Some points, one per row:
array([ 25, -28, -16, -27,   8, -21, -14, -41,  23,  36,   2,  20, -11, -63,
        26, -21, -17,  -8, -40])
array([ 40,  -7,  -9, -46, -37, -17,  -3, -21, -34,  22,  11, -33,  -8,  30,
        10,  29,  28, -25, -18])
array([  7, -24, -11, -59,  -7,  -9,   7, -44,  -1,  58,   8,  -2, -17, -24,
        24,   5,   2,  -5, -24])
array([ -8, -22, -27, -19,   7, -22, -10, -40,  47,  26,  12,  21, -36, -72,
        36, -25,   0, -15, -36])
array([-52,  55,  26,  76,  15,  39,   2,  78,   1, -90,  10, -27,  15,  51,
       -26, -16,  -2,  26,  51])
array([  4,  14,  34,  44,   6,  19,  -1,  37, -20, -52, -20, -21,   1,  65,
       -16,  16,   8,   8,  24])
array([  5, -20, -20, -18,   3, -16,  -8, -42,  33,  41,  11,   3, -15, -52,
        36, -27,   0,  -7, -31])
array([ -48,   70,   40,  108,    9,   67,   -8,  120,  -16, -103,    0,  -27,
         36,   58,  -13,    0,  -11,   13,   91])
array([ 19, -25, -19, -42, -17, -19,  15, -31,   5,  35,   4,  14,  -8, -30,
        20, -10,   9,  -5, -13])
array([ 27, -25, -10, -57, -15, -20,   9, -47,  -2,  52,   6,  21, -15, -27,
        16,   3,  13,   2, -25])
array([-13,  10,  10,  28,  29,   0, -22,   8,  24, -13, -13,   0,   7,  13,
       -13,  -9,  -6,  -6,  10])
array([-87,  47,  27,  90,  48,  49,  11, 109,  27, -93, -23,  21,  24,  41,
       -33, -27, -40,  26,  58])
array([-58,  30,  -2,  68,  39,  25,  -5,  47,  17, -45,   4, -16,   5,  35,
       -34, -20,  -1,  14,  26])
array([-26,  37,  -1,  47,  32,  23,   1,  32,   8, -35, -10,  -2,  14,  44,
       -21,  -4, -11,   8,  23])
array([ 12, -18,  -5, -24,   6, -19,   9, -25,  14,  25,  20,   7,  -9,  -8,
        29, -14,  19,  -7, -20])
array([ 30, -30, -10, -52, -18, -12,  -6, -65,   2,  64,  -5,  -2, -11, -61,
        32,  22,  -1, -18, -25])
array([-35,  48,  23,  66,   8,  20,  -6,  53,   7, -83,   4, -33,   4,  53,
       -28,  -6,   4,  17,  42])
array([ 31, -26, -25, -58, -38, -12,  -9, -49, -22,  35,   6, -28, -14, -25,
        22,  26,  25, -35, -37])
array([-86,  24,  26,  85,  60,  53,  15, 107,   7, -80, -39,  30,  30,  41,
       -44, -18, -31,  23,  35])
array([-15,  33,  38,  66, -15,  36,  -7,  59, -25, -90,   0, -41,  10,  70,
       -31,   3,  11,  16,  51])
array([ 47, -36, -11, -51, -31, -38,   1, -65, -15,  62,  15,  40,  -2, -67,
         5,   7,   0,  10, -41])
array([ -2, -12, -26, -27,  14, -13, -13, -41,  25,  39,   6,  17, -17, -69,
        28, -28,  -2,  -3, -30])
Here are 24 more points, each followed by its number:
array([ 26, -29,  -7, -65, -15,  -9,  10, -54,  -2,  61,   2,  22,  -2, -58,
        14,  -4,   0,   3, -27]) 0
array([  5,  -2,  11,   7,  14,  -6,  -1,  10, -20, -19, -15, -28,  -2,  50,
        -8,  18,  14,  -9,  16]) 1
array([ 14, -30, -26, -39,   3, -15, -12, -44,  34,  36,   7,  18,  -1, -67,
        20, -16,  -3,  -7, -26]) 2
array([  5,  -4,  -3, -15,   7,  -9,   5, -12,  20,  11,  14,  -5,  -8,  32,
        -4, -12,  14,  -7,   1]) 3
array([ 49, -27, -14, -65, -31, -16,  -3, -63,  -5,  60,  10,   9,  -2, -40,
        25,  11,  10,   3, -24]) 4
array([-35,  59,  21,  75,   2,  29,  -7,  58,  -6, -89,   5, -37,  17,  59,
       -25, -10,  12,  13,  49]) 5
array([-58,   4,  20,  78,  64,  31,  -5,  75,  25, -53, -47,  39,  24,  22,
       -14,   2, -49,   9,  15]) 6
array([ 26, -40, -18, -62,  -8,  -9,  -3, -61,  -1,  70,   0,   8, -24, -62,
        22,  20,  -2,  -9, -26]) 7
array([ 33, -20, -13, -59, -14, -11,   5, -53,  -6,  55,   3,  25,  -7, -49,
        19,  12,   4,   3, -24]) 8
array([ 52, -29, -36, -72, -63, -19,  -7, -70, -14,  47,   4,   2,   6, -50,
        13,   2,  28,  -1, -48]) 9
array([ -9, -13, -32, -76,  -4, -24,   7, -32,  18,  49,   3, -10, -34, -33,
        28,  -1,   5,  -1, -39]) 10
array([ 20, -26, -12, -62, -26, -10,  11, -54,   2,  61,   7,   4, -11, -52,
        26,   1,   7,   0, -33]) 11
array([ 20, -23, -17, -38,  -4,  -9,   5, -37,  21,  45,  -3,  15, -19, -56,
        28,  -7,   0,   4, -22]) 12
array([-44,  15,   0,  36,  15,   8, -11,  19,  10, -29,   6, -19,  -2,  27,
       -22,   5, -13,  -4,  27]) 13
array([ 52, -36,   1, -55, -28, -30,  -2, -66,  -6,  59,   8,  23,  -6, -73,
         3,  23,  -7,   5, -28]) 14
array([ 50, -19, -29, -70, -39, -28,   7, -45, -36,  29,  16,  -3, -16, -18,
        18,  22,  38, -32, -48]) 15
array([-41,  52,  18,  69,   4,  37, -15,  57,  -2, -90,  12, -42,   4,  64,
       -31, -11,   8,   2,  43]) 16
array([ 31, -30, -10, -64, -45, -13,   2, -62,  -5,  60,   2,  29,   2, -57,
         1,   8,   8,   8, -41]) 17
array([ 14,  -8,   3, -39,  -5, -28,  14, -13, -12,  15,   2, -21,   0,  28,
         7,   9,  25, -27,  -9]) 18
array([ -2,   2,   1,  -2,   8, -10,   1,   3,  -2,   2,  -8,  -9,   5,  40,
       -12,   6,  -2, -11,  17]) 19
array([ 58, -34, -23, -49, -50, -38, -30, -84, -10,  56,  13,  27,   3, -79,
        -8,  13,   3,   1, -57]) 20
array([  5, -18, -20, -44,   6, -12,   1, -45,  12,  52,   7,   7, -22, -31,
        23,  -4,   5,  -4, -21]) 21
array([ 39, -23, -25, -59, -47, -21,   7, -61, -10,  59,   7,  18,   5, -49,
        26, -10,   4,  17, -43]) 22
array([ 18, -18,  -4, -33,  -4, -19,  13, -20, -15,  31,   9, -14,   0,  19,
         9,   5,  11, -20,  -2]) 23
Which two of these numbered points are nearest to each point below by angle, seen from the average point of the first points? Their numbers follow each, nearest first.
array([ 20, -23, -18, -63, -24, -17,   1, -58,  -9,  63,   1,  15,  -9, -50,
        23,  19,  -2,   0, -23]) > 8 11
array([ -49,   70,   25,  115,   -7,   57,    4,   94,  -26, -105,   36,  -54,
         27,   47,  -10,   -9,   -5,   24,   59]) > 5 16
array([ 40, -12, -18, -60, -32, -12,  19, -35, -21,  43,  15,  19,   4, -14,
        17,   6,  17,   1, -26]) > 4 22
array([  0,   0,   9,   3,   8, -13,  12,  -2, -10,  -8, -13, -12,  12,  44,
       -19,   5,  -3,  -1,  23]) > 19 1
array([  4, -25, -24, -56,  -8, -20,   1, -45,   5,  52,  23,  -2, -20, -43,
        13,   9,   8,  -1, -23]) > 21 11
array([ -54,   65,   17,   93,    8,   43,   -3,  103,  -11, -104,  -11,  -11,
         24,   60,  -20,  -20,  -22,   28,   64]) > 5 16
array([-59,  -2,  35,  87,  58,  27, -13,  61,  46, -34, -58,  38,  11, -10,
        -8, -11, -55,  12,  11]) > 6 13
array([  1,  20,  15,  34,  12,  17,  -3,  30, -11, -38, -16, -19,  -5,  56,
       -16,  12,   1,   1,  19]) > 16 5
array([ 58, -26,  -2, -36, -29, -24,  16, -32, -30,  14,   6,  -4,  -1,  13,
        13,  10,  32,  -4, -25]) > 15 23
array([-11,  13,   2,  21,  24, -18,  -8,   5,  33, -18,  20,  -3,  -9,  35,
        -5, -26,  -1,  -6,   6]) > 3 13
array([  8, -26, -29, -77, -10,  -8,   0, -37,  12,  67,   6,  -4, -22, -33,
        21,   5,   7,  -7, -27]) > 21 10
array([-107,    6,   32,   95,   66,   29,  -18,   89,   18,  -52,  -75,   25,
         19,   -8,   -8,    3,  -47,   11,  -13]) > 6 13
array([ 48, -33,  -5, -31,   0, -25, -14, -48,   9,  51,   1,  24, -19, -87,
         9,  10, -19,   1, -29]) > 14 12
array([-12, -16,   3, -48,  -7, -17,   7, -38, -15,  47,   1, -24,  -3,   9,
         6,  26, -11, -21, -15]) > 23 18
array([  1, -11,  13,   0,  16, -11,   2,  -8,  -8,  17, -17, -13,   7,  17,
         5,  15, -10,  -1,   7]) > 19 23
array([-51,  -2,  29,  68,  57,   7, -20,  56,  38, -31, -41,  36,   8,   3,
        -2,  -9, -46,   8,  19]) > 6 13
array([ 30, -10,  -5, -55,  -9, -15,  21, -31,   1,  47,   6,  16,  -9,  -8,
         2,   0,  28,  -5, -12]) > 4 8
array([-54,   2,  30,  76,  63,  19, -21,  58,  42, -41, -29,  29,   0,  -1,
       -10, -17, -35,  -3,   6]) > 6 13
array([-29,  26,  -9,  45,  37,   9, -16,  32,  13, -24,  -6,  -3,   0,  22,
       -16,  -5, -10,   1,  15]) > 13 6
array([ 59, -29, -27, -48, -55, -31,  -3, -63, -23,  44,   8,  15,   2, -57,
        14,  12,  22, -10, -32]) > 9 20
array([-30,  12,   7,  26,  23,  -4,   3,  14,  34, -20,  23,  12, -23,  21,
       -13, -29,  11,  -2,   0]) > 13 16
